0: c(114, 0, 128, 160, 61, 34, 67, 116, 130, 173, 117, 54, 128, 144, 139,
  92)
1: c(162, 239, 102, 114, 101, 96, 208, 149, 149, 109, 134, 158, 141, 106, 142,
  123)
2: c(89, 152, 125, 103, 153, 132, 139, 123, 139, 113, 115, 123, 102, 165, 118,
  128)
3: c(118, 209, 100, 102, 158, 148, 165, 134, 156, 86, 130, 154, 119, 128, 120,
  135)
4: c(137, 217, 99, 105, 151, 141, 176, 137, 146, 91, 125, 163, 127, 105, 126,
  127)
5: c(196, 2, 209, 174, 154, 222, 61, 80, 39, 213, 144, 149, 183, 52, 117,
  169)
6: c(125, 0, 117, 156, 54, 37, 78, 121, 131, 163, 118, 61, 137, 132, 141,
  103)
7: c(128, 0, 122, 169, 49, 26, 77, 108, 125, 172, 125, 63, 132, 136, 145,
  89)
8: c(202, 3, 215, 189, 117, 186, 84, 88, 35, 230, 136, 128, 181, 72, 144,
  155)
9: c(148, 188, 111, 117, 100, 96, 186, 141, 141, 125, 122, 131, 119, 150, 148,
  118)
10: c(78, 0, 114, 123, 168, 134, 18, 85, 145, 114, 112, 101, 115, 97, 94,
  109)
11: c(188, 141, 219, 127, 219, 255, 141, 77, 48, 169, 134, 202, 145, 81, 107,
  186)
12: c(88, 149, 124, 106, 165, 139, 129, 119, 141, 102, 113, 132, 99, 153, 110,
  128)
13: c(88, 0, 131, 170, 52, 33, 39, 144, 121, 172, 125, 36, 117, 191, 137,
  99)
14: c(118, 39, 99, 142, 101, 84, 73, 126, 133, 136, 118, 95, 129, 115, 132,
  108)
15: c(162, 226, 117, 153, 15, 28, 231, 180, 130, 156, 137, 109, 130, 198, 181,
  103)
16: c(108, 182, 123, 108, 124, 114, 154, 151, 139, 114, 119, 126, 107, 171, 128,
  125)
17: c(93, 174, 118, 100, 165, 150, 133, 129, 150, 97, 118, 131, 101, 162, 114,
  128)
18: c(201, 177, 209, 120, 213, 255, 160, 94, 50, 150, 138, 215, 159, 52, 110,
  194)
19: c(77, 150, 120, 96, 178, 158, 118, 120, 151, 93, 110, 132, 98, 147, 103,
  132)
20: c(143, 190, 135, 153, 35, 55, 203, 171, 127, 159, 128, 90, 116, 204, 161,
  113)
21: c(39, 0, 125, 120, 212, 158, 0, 67, 148, 103, 105, 94, 94, 113, 76,
  124)
22: c(104, 50, 108, 138, 126, 113, 45, 133, 142, 116, 140, 105, 137, 112, 119,
  115)
23: c(142, 74, 90, 134, 107, 88, 95, 122, 150, 128, 129, 127, 152, 68, 128,
  111)
24: c(171, 255, 82, 100, 139, 130, 211, 140, 161, 83, 137, 184, 151, 72, 140,
  127)
25: c(140, 202, 91, 91, 180, 148, 179, 99, 158, 75, 121, 180, 122, 58, 114,
  133)
26: c(104, 182, 103, 85, 197, 171, 135, 118, 156, 71, 112, 166, 106, 117, 102,
  133)
27: c(85, 155, 115, 85, 199, 176, 117, 120, 146, 85, 121, 146, 91, 146, 104,
  137)
28: c(87, 63, 96, 113, 188, 170, 35, 119, 155, 75, 133, 134, 130, 86, 93,
  128)
29: c(111, 229, 86, 72, 228, 200, 147, 127, 165, 40, 133, 202, 118, 77, 89,
  138)
30: c(105, 171, 133, 122, 108, 95, 161, 153, 132, 132, 127, 107, 103, 201, 142,
  115)
31: c(102, 205, 110, 82, 188, 172, 132, 137, 155, 72, 133, 160, 112, 130, 111,
  141)
32: c(120, 58, 114, 162, 52, 48, 83, 163, 133, 159, 146, 74, 142, 152, 155,
  101)
33: c(117, 20, 122, 175, 32, 24, 78, 149, 121, 173, 131, 49, 129, 165, 155,
  101)
34: c(130, 75, 84, 137, 120, 104, 82, 119, 157, 110, 131, 130, 147, 68, 120,
  118)
35: c(105, 15, 123, 165, 66, 57, 68, 132, 133, 157, 123, 73, 135, 151, 137,
  108)
36: c(111, 198, 115, 99, 156, 144, 157, 136, 151, 89, 126, 152, 109, 139, 122,
  128)
37: c(118, 31, 116, 163, 55, 46, 78, 139, 134, 159, 130, 74, 136, 137, 143,
  105)
38: c(123, 139, 124, 121, 104, 89, 162, 116, 136, 133, 109, 114, 103, 153, 141,
  123)
39: c(144, 146, 138, 148, 34, 25, 194, 134, 128, 178, 108, 80, 112, 198, 168,
  108)
40: c(215, 18, 213, 196, 92, 177, 96, 102, 30, 235, 149, 126, 182, 78, 142,
  159)
41: c(107, 21, 131, 167, 63, 62, 52, 146, 134, 168, 126, 60, 124, 168, 143,
  104)
42: c(75, 155, 108, 92, 210, 178, 113, 108, 160, 75, 107, 152, 89, 135, 84,
  137)
43: c(137, 204, 101, 108, 143, 119, 176, 128, 145, 100, 120, 145, 122, 118, 125,
  128)
44: c(105, 0, 146, 193, 8, 0, 67, 125, 114, 213, 115, 13, 115, 200, 164,
  89)
45: c(83, 0, 113, 126, 152, 114, 35, 85, 135, 135, 112, 96, 124, 102, 101,
  109)
46: c(184, 139, 218, 114, 242, 255, 141, 59, 55, 165, 124, 203, 146, 56, 103,
  190)
47: c(164, 255, 76, 91, 152, 134, 211, 142, 158, 68, 137, 197, 150, 72, 124,
  137)
48: c(137, 215, 101, 107, 127, 120, 182, 151, 145, 98, 131, 151, 126, 125, 136,
  130)
49: c(132, 167, 124, 129, 87, 81, 179, 147, 131, 137, 121, 110, 115, 176, 145,
  120)
50: c(67, 147, 119, 82, 216, 184, 104, 108, 149, 79, 110, 151, 87, 141, 86,
  138)
51: c(132, 62, 93, 138, 91, 74, 93, 129, 141, 128, 132, 111, 156, 87, 133,
  109)
52: c(113, 172, 108, 93, 180, 140, 152, 107, 149, 86, 112, 151, 111, 116, 105,
  131)
53: c(158, 214, 98, 109, 122, 100, 208, 122, 141, 107, 123, 152, 140, 103, 139,
  125)
54: c(184, 142, 218, 123, 218, 255, 148, 93, 49, 164, 132, 207, 152, 78, 108,
  187)
55: c(118, 188, 109, 113, 157, 140, 162, 115, 150, 94, 124, 152, 118, 117, 121,
  123)
56: c(115, 206, 110, 111, 149, 140, 163, 140, 151, 92, 133, 154, 111, 139, 122,
  123)
57: c(84, 0, 135, 161, 76, 32, 31, 92, 126, 183, 103, 46, 105, 164, 124,
  99)
58: c(113, 20, 121, 167, 44, 36, 81, 135, 131, 173, 125, 60, 130, 157, 145,
  98)
59: c(184, 0, 255, 213, 56, 133, 59, 102, 21, 255, 136, 65, 161, 151, 159,
  143)
60: c(133, 193, 118, 122, 101, 106, 183, 158, 141, 125, 134, 125, 114, 162, 138,
  128)
61: c(202, 207, 205, 105, 250, 255, 159, 106, 59, 121, 153, 237, 165, 41, 107,
  196)
62: c(129, 46, 126, 187, 0, 1, 98, 180, 124, 183, 135, 42, 147, 191, 176,
  91)
63: c(225, 167, 218, 144, 148, 236, 190, 112, 37, 192, 147, 177, 167, 92, 135,
  176)
64: c(102, 144, 122, 110, 137, 119, 144, 122, 136, 119, 122, 122, 104, 163, 120,
  125)
65: c(93, 141, 125, 117, 150, 121, 137, 115, 150, 109, 123, 120, 100, 159, 117,
  124)
66: c(148, 245, 93, 99, 149, 140, 194, 145, 154, 78, 134, 173, 133, 96, 128,
  126)
67: c(186, 255, 82, 116, 79, 82, 246, 151, 153, 105, 139, 171, 151, 85, 154,
  122)
68: c(87, 174, 116, 86, 199, 174, 135, 121, 155, 78, 121, 153, 100, 134, 97,
  127)
69: c(120, 160, 110, 94, 167, 126, 163, 89, 146, 94, 111, 157, 111, 102, 116,
  130)
70: c(154, 0, 128, 194, 0, 0, 109, 126, 114, 216, 123, 36, 137, 162, 173,
  82)
71: c(125, 56, 119, 170, 33, 38, 95, 160, 132, 165, 145, 68, 135, 156, 156,
  97)
72: c(249, 0, 242, 225, 0, 94, 123, 124, 15, 255, 151, 83, 196, 133, 190,
  143)
73: c(108, 149, 125, 128, 109, 91, 152, 127, 134, 130, 108, 109, 102, 190, 131,
  121)
74: c(144, 31, 128, 196, 0, 0, 116, 163, 115, 202, 126, 33, 149, 190, 175,
  86)
75: c(149, 62, 98, 158, 58, 42, 121, 121, 143, 149, 125, 107, 157, 84, 148,
  99)
76: c(178, 0, 231, 170, 145, 206, 44, 66, 31, 224, 127, 117, 164, 84, 124,
  162)
77: c(101, 163, 130, 115, 121, 106, 150, 135, 133, 124, 117, 111, 104, 179, 131,
  123)
78: c(105, 163, 126, 105, 146, 121, 150, 112, 138, 121, 118, 124, 108, 146, 123,
  124)
79: c(126, 42, 117, 165, 38, 35, 89, 158, 135, 166, 129, 63, 136, 161, 153,
  100)
80: c(109, 202, 86, 74, 221, 193, 140, 100, 158, 59, 117, 189, 114, 74, 93,
  138)
81: c(104, 40, 118, 153, 78, 75, 59, 140, 136, 147, 132, 75, 130, 138, 127,
  104)
82: c(125, 152, 121, 127, 109, 91, 168, 118, 140, 125, 113, 118, 115, 148, 137,
  122)
83: c(120, 38, 123, 169, 39, 34, 80, 145, 131, 167, 134, 63, 142, 156, 152,
  98)
84: c(105, 170, 116, 110, 155, 132, 152, 130, 147, 106, 120, 140, 106, 152, 110,
  134)
85: c(97, 163, 121, 101, 144, 129, 137, 128, 142, 105, 114, 123, 104, 155, 112,
  124)
86: c(124, 156, 115, 107, 132, 115, 169, 112, 142, 111, 110, 143, 110, 128, 119,
  122)
87: c(114, 16, 126, 179, 27, 24, 77, 157, 130, 178, 131, 41, 132, 195, 160,
  99)
88: c(108, 190, 110, 98, 149, 131, 161, 139, 150, 97, 124, 150, 116, 135, 125,
  128)
89: c(120, 201, 100, 88, 173, 148, 160, 121, 151, 78, 125, 164, 120, 113, 112,
  133)
90: c(105, 62, 93, 137, 122, 111, 67, 139, 147, 118, 129, 104, 141, 101, 121,
  115)
91: c(77, 144, 136, 116, 146, 123, 122, 134, 140, 121, 116, 105, 95, 197, 121,
  129)
92: c(90, 183, 104, 91, 191, 172, 132, 122, 151, 76, 118, 163, 108, 121, 103,
  134)
93: c(95, 152, 115, 90, 189, 146, 133, 103, 152, 91, 115, 144, 98, 129, 100,
  132)
94: c(153, 232, 89, 101, 146, 127, 198, 127, 157, 87, 131, 173, 138, 81, 131,
  127)
95: c(71, 149, 118, 80, 243, 190, 107, 91, 151, 66, 114, 163, 98, 110, 82,
  141)
96: c(146, 255, 88, 106, 124, 140, 211, 182, 159, 80, 149, 169, 139, 117, 143,
  123)
97: c(208, 114, 255, 176, 84, 175, 178, 123, 20, 249, 131, 125, 144, 180, 162,
  168)
98: c(160, 241, 98, 112, 99, 103, 206, 152, 152, 98, 130, 159, 133, 114, 146,
  127)
99: c(144, 231, 95, 105, 125, 120, 187, 154, 157, 95, 130, 162, 131, 118, 140,
  120)
100: c(103, 194, 107, 92, 184, 167, 146, 132, 152, 73, 127, 168, 107, 123, 105,
  133)
101: c(186, 0, 234, 190, 112, 178, 58, 97, 29, 247, 143, 103, 173, 107, 138,
  159)
102: c(105, 150, 113, 106, 152, 128, 144, 113, 145, 103, 112, 126, 103, 146, 114,
  124)
103: c(127, 250, 90, 88, 168, 170, 182, 154, 162, 70, 140, 177, 131, 100, 124,
  131)
104: c(133, 172, 112, 113, 140, 115, 163, 113, 150, 107, 120, 141, 115, 120, 121,
  120)
105: c(131, 46, 123, 184, 3, 18, 100, 177, 126, 180, 141, 43, 142, 191, 172,
  91)
106: c(101, 186, 106, 90, 178, 156, 143, 123, 152, 77, 124, 150, 114, 126, 115,
  131)
107: c(137, 61, 109, 159, 66, 54, 88, 144, 144, 148, 132, 91, 148, 121, 147,
  101)
108: c(124, 234, 93, 98, 155, 156, 182, 149, 158, 69, 140, 169, 128, 120, 123,
  134)
109: c(77, 154, 120, 95, 185, 168, 120, 122, 149, 92, 127, 139, 95, 157, 108,
  133)
110: c(91, 205, 117, 109, 143, 148, 147, 168, 149, 97, 132, 132, 111, 174, 128,
  135)
111: c(65, 138, 130, 102, 172, 150, 114, 128, 139, 100, 115, 123, 89, 184, 108,
  130)
112: c(120, 226, 98, 94, 158, 156, 172, 151, 163, 79, 133, 160, 124, 128, 121,
  128)
113: c(122, 208, 114, 109, 133, 134, 167, 157, 147, 96, 132, 145, 109, 153, 133,
  126)
114: c(109, 241, 91, 86, 195, 191, 157, 142, 166, 61, 130, 184, 124, 98, 110,
  136)
115: c(163, 234, 86, 105, 114, 109, 209, 147, 145, 89, 132, 165, 136, 103, 139,
  120)
116: c(91, 167, 123, 121, 123, 127, 142, 157, 135, 119, 129, 109, 100, 202, 130,
  118)
117: c(102, 1, 111, 146, 127, 92, 49, 93, 138, 130, 105, 97, 125, 94, 110,
  112)
118: c(99, 22, 123, 153, 82, 68, 54, 140, 125, 153, 125, 69, 123, 159, 138,
  99)
119: c(156, 231, 107, 131, 65, 76, 209, 178, 139, 130, 137, 128, 130, 160, 163,
  111)
120: c(157, 33, 96, 165, 48, 13, 112, 97, 136, 167, 121, 87, 148, 88, 156,
  96)
121: c(63, 6, 114, 126, 168, 140, 10, 108, 137, 111, 113, 89, 111, 119, 93,
  121)
122: c(96, 214, 92, 64, 249, 223, 129, 120, 169, 34, 130, 189, 111, 92, 81,
  146)

c(147, 255, 94, 105, 118, 138, 210, 184, 150, 85, 144, 159, 139, 129, 141,
  126) 96 99 98 115 66
c(228, 42, 238, 211, 41, 143, 107, 145, 25, 253, 158, 104, 196, 132, 175,
  150) 72 59 40 101 8
c(108, 189, 119, 113, 126, 123, 155, 151, 147, 111, 126, 130, 108, 172, 137,
  126) 16 113 110 77 116
c(139, 53, 107, 159, 59, 48, 98, 140, 132, 154, 132, 89, 145, 115, 152,
  100) 107 37 75 32 71
c(222, 168, 231, 150, 127, 216, 178, 127, 38, 207, 146, 165, 161, 126, 152,
  173) 63 97 54 11 18
c(202, 22, 207, 160, 156, 227, 75, 88, 53, 204, 136, 162, 180, 45, 124,
  178) 5 8 76 40 101
c(142, 132, 152, 161, 7, 3, 197, 154, 118, 195, 116, 64, 111, 223, 176,
  96) 39 20 15 105 74
c(133, 196, 99, 108, 144, 124, 177, 126, 151, 98, 121, 153, 122, 116, 124,
  124) 43 55 4 104 48
c(100, 193, 113, 99, 163, 156, 151, 141, 146, 85, 127, 148, 111, 140, 120,
  135) 36 106 88 56 3
c(64, 218, 79, 40, 255, 255, 101, 102, 175, 1, 126, 223, 102, 52, 50,
  157) 122 29 80 95 114
c(46, 3, 112, 112, 209, 179, 0, 96, 148, 84, 116, 111, 103, 101, 75,
  124) 21 121 10 28 45
c(168, 0, 250, 191, 115, 187, 43, 77, 25, 246, 129, 101, 163, 120, 130,
  163) 101 76 8 40 59
c(141, 179, 110, 118, 98, 90, 198, 133, 140, 122, 125, 131, 124, 139, 143,
  119) 9 60 82 49 53
c(65, 142, 127, 87, 216, 180, 102, 109, 150, 72, 111, 143, 83, 144, 94,
  138) 50 42 27 109 95
c(51, 181, 89, 47, 255, 255, 87, 89, 176, 9, 115, 205, 92, 64, 46,
  153) 122 95 80 29 42
c(82, 143, 125, 107, 166, 139, 129, 112, 144, 94, 119, 128, 93, 156, 110,
  131) 12 19 2 65 102
c(136, 181, 112, 111, 132, 100, 177, 118, 142, 112, 120, 143, 112, 119, 132,
  121) 104 86 43 9 55
c(98, 48, 111, 146, 125, 110, 54, 138, 139, 118, 130, 93, 127, 125, 126,
  112) 22 90 14 81 117
c(159, 229, 78, 94, 175, 145, 192, 99, 159, 69, 123, 197, 139, 50, 115,
  127) 25 94 47 24 66
c(154, 201, 115, 130, 59, 56, 209, 153, 142, 136, 130, 125, 132, 157, 166,
  119) 119 9 49 20 60
c(247, 225, 207, 146, 124, 235, 212, 136, 45, 179, 161, 195, 179, 91, 155,
  178) 63 18 54 11 61
c(113, 210, 117, 109, 135, 136, 162, 159, 153, 104, 136, 139, 114, 160, 127,
  131) 113 110 56 88 36
c(157, 206, 103, 129, 81, 76, 208, 132, 147, 131, 122, 137, 128, 126, 156,
  122) 9 1 53 119 98
c(122, 253, 78, 70, 225, 208, 166, 124, 172, 38, 135, 209, 127, 58, 99,
  143) 29 114 80 122 103
c(141, 165, 114, 130, 81, 68, 192, 125, 138, 138, 121, 114, 114, 158, 150,
  118) 49 9 82 38 60
c(137, 52, 106, 158, 75, 67, 92, 134, 146, 142, 133, 93, 148, 107, 138,
  108) 107 51 14 75 37
c(90, 43, 116, 144, 121, 125, 42, 138, 142, 120, 126, 90, 124, 137, 112,
  109) 22 90 14 81 117
c(157, 233, 113, 128, 73, 80, 210, 173, 137, 120, 139, 129, 129, 161, 160,
  114) 119 9 60 98 1
c(101, 153, 125, 117, 136, 115, 148, 124, 143, 121, 119, 116, 107, 170, 122,
  127) 64 77 65 2 78
c(139, 161, 115, 123, 96, 79, 188, 105, 137, 134, 110, 129, 113, 133, 138,
  113) 82 38 9 49 86
c(88, 186, 116, 102, 161, 156, 136, 147, 144, 88, 131, 140, 104, 162, 117,
  134) 17 110 36 84 109
c(224, 178, 217, 145, 154, 240, 181, 112, 40, 185, 146, 182, 170, 96, 141,
  185) 63 18 54 11 46
c(239, 20, 217, 202, 54, 140, 112, 121, 32, 255, 156, 117, 199, 100, 164,
  145) 40 72 8 101 59
c(130, 175, 106, 110, 133, 106, 172, 115, 149, 113, 120, 153, 119, 115, 129,
  124) 104 86 43 55 88
c(115, 147, 131, 122, 108, 96, 160, 131, 137, 134, 114, 111, 105, 182, 136,
  124) 73 77 38 30 82
c(138, 52, 105, 156, 55, 45, 99, 137, 135, 158, 137, 86, 144, 124, 152,
  99) 107 37 32 71 83
c(118, 225, 112, 107, 133, 135, 171, 161, 150, 93, 132, 142, 121, 152, 139,
  125) 113 56 48 88 110
c(187, 183, 197, 94, 255, 255, 133, 79, 60, 110, 142, 255, 160, 16, 86,
  204) 61 18 46 54 11
c(118, 62, 102, 138, 117, 111, 65, 134, 146, 113, 134, 109, 139, 97, 121,
  113) 90 22 34 14 51
c(96, 46, 114, 148, 98, 97, 54, 148, 139, 135, 126, 82, 128, 139, 129,
  110) 81 14 118 22 90
c(127, 174, 123, 132, 77, 75, 181, 156, 133, 137, 126, 107, 111, 181, 157,
  114) 49 30 60 9 73
c(217, 176, 223, 147, 145, 236, 184, 125, 46, 194, 153, 181, 165, 112, 132,
  175) 63 54 18 11 46
c(106, 188, 96, 75, 226, 188, 140, 89, 167, 50, 118, 189, 117, 75, 96,
  140) 80 29 122 26 92
c(180, 30, 210, 156, 190, 255, 51, 91, 57, 175, 139, 165, 175, 44, 111,
  178) 5 76 8 11 54
c(167, 136, 215, 98, 255, 255, 114, 47, 58, 133, 127, 228, 146, 32, 71,
  197) 46 11 54 18 61
c(95, 30, 119, 157, 89, 78, 47, 146, 132, 147, 128, 63, 123, 168, 136,
  107) 118 81 41 35 37
c(157, 193, 98, 115, 112, 91, 201, 110, 149, 111, 122, 152, 129, 98, 131,
  124) 53 43 1 115 104
c(192, 0, 255, 206, 72, 134, 61, 86, 25, 255, 131, 72, 163, 137, 145,
  146) 59 101 40 8 72
c(155, 255, 91, 104, 130, 140, 206, 181, 157, 77, 148, 170, 138, 129, 137,
  136) 96 99 66 115 108
c(205, 134, 224, 143, 164, 230, 167, 90, 40, 204, 128, 175, 155, 99, 130,
  184) 63 11 54 18 46
c(221, 180, 231, 154, 126, 221, 196, 124, 35, 201, 149, 173, 173, 118, 147,
  179) 63 97 54 18 11
c(128, 255, 61, 52, 255, 250, 166, 137, 177, 0, 147, 255, 135, 9, 78,
  149) 29 122 80 114 103
c(118, 199, 95, 90, 169, 151, 161, 128, 158, 79, 131, 164, 111, 110, 118,
  137) 89 3 100 106 55
c(123, 162, 123, 129, 87, 75, 172, 142, 137, 139, 121, 106, 104, 183, 154,
  117) 49 30 73 38 82
c(205, 20, 210, 170, 147, 211, 74, 88, 44, 202, 145, 158, 185, 51, 122,
  166) 5 8 76 40 101
c(201, 133, 230, 145, 165, 230, 163, 104, 40, 199, 132, 165, 151, 120, 134,
  179) 63 11 54 18 46
c(220, 18, 228, 200, 65, 151, 103, 116, 29, 253, 151, 112, 188, 99, 161,
  153) 40 101 8 59 72
c(90, 198, 111, 83, 187, 177, 133, 137, 152, 70, 129, 159, 106, 134, 106,
  142) 31 100 92 68 106
c(120, 23, 109, 151, 94, 66, 79, 116, 135, 147, 122, 91, 129, 106, 126,
  106) 14 81 37 35 51
c(134, 255, 94, 105, 132, 149, 191, 177, 153, 79, 143, 165, 131, 125, 137,
  136) 96 108 99 66 112
c(175, 0, 221, 156, 198, 255, 39, 76, 43, 189, 140, 152, 168, 53, 104,
  171) 5 76 8 101 40
c(192, 38, 201, 172, 156, 241, 64, 92, 41, 196, 145, 155, 186, 47, 129,
  175) 5 76 8 40 101
c(231, 195, 210, 146, 148, 236, 199, 124, 48, 186, 146, 193, 174, 91, 143,
  177) 63 18 54 11 61
c(143, 210, 103, 115, 114, 106, 193, 143, 140, 107, 133, 143, 126, 125, 147,
  121) 48 99 53 9 98
c(114, 205, 101, 103, 165, 157, 154, 144, 148, 80, 129, 162, 116, 128, 113,
  138) 3 36 89 100 112
c(232, 45, 214, 199, 71, 165, 112, 125, 33, 246, 156, 128, 198, 84, 163,
  152) 40 8 101 72 59
c(81, 233, 80, 56, 255, 255, 116, 122, 165, 16, 130, 208, 110, 77, 74,
  147) 122 29 80 114 95
c(224, 18, 228, 205, 64, 152, 103, 122, 32, 255, 150, 112, 194, 104, 164,
  153) 40 101 8 59 72
c(133, 160, 115, 117, 116, 81, 178, 117, 140, 130, 115, 125, 117, 137, 136,
  122) 82 38 9 86 104
c(153, 173, 113, 129, 83, 67, 190, 124, 137, 140, 123, 131, 125, 136, 148,
  113) 9 49 82 60 38
c(208, 156, 222, 132, 175, 248, 169, 106, 45, 185, 135, 193, 166, 82, 125,
  178) 63 54 11 18 46
c(77, 171, 126, 91, 184, 168, 121, 136, 149, 87, 120, 139, 95, 164, 116,
  132) 109 17 19 27 68
c(69, 204, 93, 64, 255, 240, 106, 120, 168, 31, 127, 193, 101, 104, 80,
  145) 122 29 80 95 26
c(145, 216, 110, 133, 82, 85, 207, 164, 146, 121, 131, 131, 133, 154, 157,
  118) 119 9 60 98 1
c(186, 0, 244, 199, 108, 173, 55, 84, 25, 250, 132, 101, 167, 110, 133,
  162) 101 8 76 40 59
c(224, 0, 227, 203, 61, 144, 100, 111, 31, 249, 140, 99, 185, 106, 157,
  153) 40 101 59 8 72
c(162, 255, 96, 111, 107, 125, 209, 185, 151, 91, 150, 159, 141, 128, 151,
  124) 96 98 99 115 1
c(63, 162, 108, 70, 249, 216, 105, 114, 158, 52, 117, 163, 93, 122, 74,
  141) 95 50 42 122 68
c(116, 255, 80, 82, 195, 196, 162, 155, 165, 51, 139, 199, 129, 88, 109,
  145) 114 103 29 108 80
c(92, 61, 100, 125, 165, 145, 40, 126, 148, 92, 126, 126, 129, 88, 99,
  116) 28 22 90 10 121
c(163, 62, 102, 167, 43, 26, 118, 130, 142, 155, 131, 97, 152, 88, 162,
  98) 75 120 107 51 37
c(147, 68, 96, 159, 51, 40, 103, 150, 135, 152, 133, 94, 153, 116, 151,
  98) 107 75 32 71 37
c(77, 0, 108, 123, 181, 143, 10, 82, 142, 105, 115, 110, 119, 90, 88,
  113) 10 121 45 21 28
c(74, 154, 109, 78, 236, 204, 109, 102, 159, 65, 110, 162, 89, 107, 78,
  146) 95 42 50 68 27
c(218, 137, 237, 174, 103, 193, 186, 111, 29, 235, 142, 140, 161, 148, 153,
  173) 97 63 40 8 11
c(153, 181, 86, 95, 159, 119, 188, 80, 161, 95, 112, 169, 125, 58, 115,
  125) 25 69 94 43 4
c(127, 220, 93, 86, 193, 177, 166, 123, 170, 59, 134, 171, 123, 92, 105,
  141) 114 89 103 100 25
c(69, 0, 133, 148, 107, 82, 30, 122, 139, 144, 121, 65, 117, 162, 121,
  113) 118 81 35 41 57
c(141, 219, 96, 103, 149, 137, 182, 132, 154, 81, 128, 163, 124, 94, 130,
  138) 4 94 66 43 108
c(137, 47, 100, 153, 62, 47, 86, 125, 136, 149, 127, 95, 147, 105, 146,
  100) 107 75 37 51 120
c(88, 137, 137, 110, 136, 129, 131, 128, 138, 121, 113, 97, 93, 192, 118,
  126) 91 2 64 65 77
c(90, 0, 132, 161, 97, 37, 31, 78, 133, 175, 106, 53, 112, 139, 119,
  98) 57 0 35 118 7
c(137, 164, 126, 123, 90, 70, 186, 130, 138, 140, 118, 109, 116, 166, 148,
  117) 49 82 38 9 60
c(103, 176, 108, 94, 173, 155, 134, 122, 152, 88, 118, 149, 107, 126, 111,
  129) 106 52 92 100 93
c(65, 134, 135, 93, 186, 157, 102, 126, 142, 97, 113, 118, 84, 185, 108,
  135) 111 109 19 12 27
c(235, 18, 230, 205, 46, 129, 110, 127, 24, 255, 149, 99, 185, 119, 170,
  149) 72 40 59 101 8
c(212, 191, 226, 150, 146, 245, 182, 129, 46, 187, 143, 179, 164, 108, 141,
  183) 63 18 54 11 46
c(101, 155, 130, 124, 109, 99, 160, 147, 134, 132, 122, 106, 108, 199, 140,
  115) 30 73 77 116 49
c(73, 132, 142, 120, 119, 112, 133, 132, 133, 129, 110, 90, 87, 216, 128,
  127) 91 73 116 77 30
c(111, 182, 130, 123, 90, 95, 168, 161, 139, 132, 133, 106, 117, 201, 144,
  119) 30 49 60 77 73
c(117, 181, 107, 95, 158, 143, 160, 118, 152, 95, 122, 153, 110, 121, 117,
  128) 55 36 52 88 89
c(113, 235, 88, 71, 213, 199, 160, 123, 166, 49, 132, 197, 128, 75, 102,
  142) 29 114 80 122 103
c(65, 36, 101, 113, 194, 169, 17, 116, 153, 83, 132, 123, 117, 91, 81,
  128) 28 121 10 21 45
c(98, 157, 114, 90, 196, 161, 136, 98, 151, 83, 120, 154, 102, 110, 98,
  133) 93 26 52 68 92
c(122, 164, 102, 97, 171, 130, 157, 90, 146, 96, 115, 163, 113, 87, 111,
  130) 69 52 55 89 104
c(125, 252, 83, 78, 199, 184, 174, 132, 163, 51, 139, 192, 129, 77, 110,
  141) 114 103 29 80 108
c(147, 239, 101, 111, 117, 122, 194, 167, 151, 94, 138, 161, 130, 130, 139,
  124) 99 48 98 96 115
c(209, 182, 204, 118, 219, 255, 162, 93, 50, 143, 143, 216, 163, 59, 113,
  182) 18 61 54 11 46
c(236, 43, 225, 212, 29, 130, 115, 146, 29, 255, 156, 103, 202, 121, 178,
  147) 72 40 59 101 8
c(111, 187, 119, 114, 126, 121, 167, 145, 138, 117, 127, 130, 109, 173, 138,
  117) 16 77 113 60 116
c(164, 26, 111, 184, 0, 0, 126, 126, 128, 195, 128, 62, 152, 130, 183,
  84) 70 74 120 105 62
c(115, 206, 98, 96, 177, 153, 168, 124, 161, 80, 125, 165, 121, 110, 115,
  134) 89 3 100 106 112
c(165, 27, 110, 185, 0, 0, 119, 134, 125, 188, 122, 59, 143, 128, 168,
  89) 70 74 120 33 79
c(120, 190, 117, 124, 106, 108, 176, 148, 134, 125, 127, 125, 115, 175, 141,
  121) 60 16 9 49 30
c(71, 161, 109, 63, 253, 214, 104, 84, 164, 48, 116, 174, 95, 91, 68,
  146) 95 122 50 42 80
c(203, 15, 226, 185, 131, 195, 63, 102, 40, 222, 147, 137, 180, 83, 135,
  160) 8 40 101 5 76
c(173, 141, 221, 117, 252, 255, 133, 72, 58, 148, 132, 208, 150, 61, 93,
  193) 46 11 54 18 61
c(143, 255, 71, 85, 174, 188, 191, 169, 171, 42, 150, 212, 140, 75, 120,
  140) 103 47 114 108 66
c(102, 255, 87, 87, 197, 203, 165, 167, 163, 46, 144, 187, 121, 112, 109,
  150) 114 103 29 108 31
c(79, 40, 118, 146, 127, 121, 44, 149, 142, 113, 131, 91, 129, 142, 120,
  116) 22 90 14 81 121
c(109, 66, 96, 133, 124, 117, 63, 134, 150, 112, 134, 116, 131, 99, 119,
  113) 90 22 34 14 23
c(122, 56, 89, 132, 136, 115, 68, 111, 157, 112, 127, 125, 147, 69, 121,
  122) 34 90 23 22 51
c(102, 187, 108, 96, 178, 161, 148, 133, 155, 81, 128, 147, 109, 136, 113,
  133) 106 100 36 31 92
c(223, 162, 225, 148, 149, 223, 184, 110, 43, 202, 143, 174, 173, 99, 148,
  172) 63 54 11 18 97
c(84, 177, 122, 103, 168, 156, 135, 147, 148, 94, 124, 135, 102, 171, 115,
  130) 17 109 84 110 12
c(97, 196, 126, 102, 154, 152, 145, 163, 146, 95, 135, 132, 107, 174, 129,
  126) 110 17 113 36 56
c(125, 216, 94, 80, 178, 157, 174, 132, 164, 80, 132, 180, 123, 95, 112,
  133) 89 103 108 112 4
c(120, 239, 84, 79, 195, 179, 164, 129, 164, 56, 138, 189, 125, 80, 109,
  141) 114 29 103 80 25
c(128, 220, 116, 124, 103, 113, 179, 174, 142, 112, 137, 134, 114, 179, 143,
  123) 60 113 9 16 48
c(180, 0, 224, 164, 183, 247, 47, 60, 40, 195, 134, 150, 162, 49, 107,
  172) 5 76 8 101 40
c(132, 52, 103, 154, 78, 60, 81, 128, 140, 145, 137, 95, 138, 115, 140,
  105) 107 14 51 37 81
